(in the rows, 128 means zero)
One turn sends every row of this set to another row. A few are shown first. Where does it send the rows asked after them?
j_580: [123 156 100 112 155 154 143 169 116 113 151 123 142 119 115 143  99  90]
j_315: [113 163 110 104 138 122 101 120 145 142 135 150 170  98  91 125 164 163]
j_833: [141 144  58 125 141 142 116 133 161 130 131 114 132 108 115  82 114 133]
j_685: [133 112 166  99 136 130 138 137 159 142 116 132 184 126 115 141 136 136]
j_848: [144 172 116 101 158 149 148 118 152 121 106 107 129 166 107 149 132 143]
j_64: [ 99 184 144 116 158 119 143 138 145 120 141 131 100 132 123 131  92 143]
j_663: [119 120 156  85 128 112 117 114 146 149 128 145 133  81 123 142 148 167]
j_347: [101 133 157 106 168 129  95 163 148 157 152 138 161  89 134 118 159 140]
j_746: [142 140 162  77 153 121 139 135 103 144  98 136 110  90 119 117 147 154]
j_262: [120 139 150 105 171 135 119 159 128 124 140 119  77 132 146 167 141 122]
j_173: [169 124 113 111 170 161 110 141 158 160 116 103 102 102 146 109 167 109]
j_304: [167 161  98 127 146 137 114 130 142 138 133 135  86 126 115 120 191 129]
j_745: [151 138  84 108 133 135  99 144 163 158 160 107 168  89 112 121 135 139]
j_128: [121 116 100 161 149 148 132 121 156 110 127 106 108 154 129 125 126 111]
j_922: [133 146  90 115 166 102 110 163 156 130 172 142 113 148 116  94 145 125]
j_690: [126 118 141 110 120 140  88 141 123 126 140 117 187  86 118 113 128 139]
j_528: [161 193 117  93 136 141 131 159 151 115 114 124 124 110  97 151 112 130]
j_453: [146  99 132 121 154 123 100 114 116 113 150 104 106 150 145 105 137 112]
j_282: [121 102 154  88 168 126 145 157 133 114  93 113 140 118 118 151 115 124]
j_300: [131 152 124 118 122 122 147 145 142 150 134 130  66 127 118 158 122 148]
j_526: [161 162 135 109 135 177 134 120 108 127  99  96 120 121 137 126 126 129]
j_675: [141 116 122 124 138 149 129 123 150  79 100 127 123  78 104 101 158 133]
j_170: [121 118 160 136 164 123 144 155 153  99 129 152 108 120 113  96 173 119]
j_918: [ 91 124 123 139 121 120 126 160 157 150 146 148 169 113 102 135 125 135]
j_226: [154 111 132 141 163 125 130 129 131 125 115 116 145 128 125  85 152  80]
j_892: [134 111 112 119 172 106  99 118 136 124 126 123  94  74 132 111 169 104]
j_914: [113 137 118 121 160 106 109 134 148 160 193 123 157 133 124 106 133 145]
j_164: [115 192 104  94 170 148 132 135 104 135 154 142 110  91 122 119 133 127]

j_315 -> j_690
j_675 -> j_580
j_833 -> j_282
Now these:
j_453 -> j_300
j_663 -> j_745
j_528 -> j_226
j_262 -> j_304

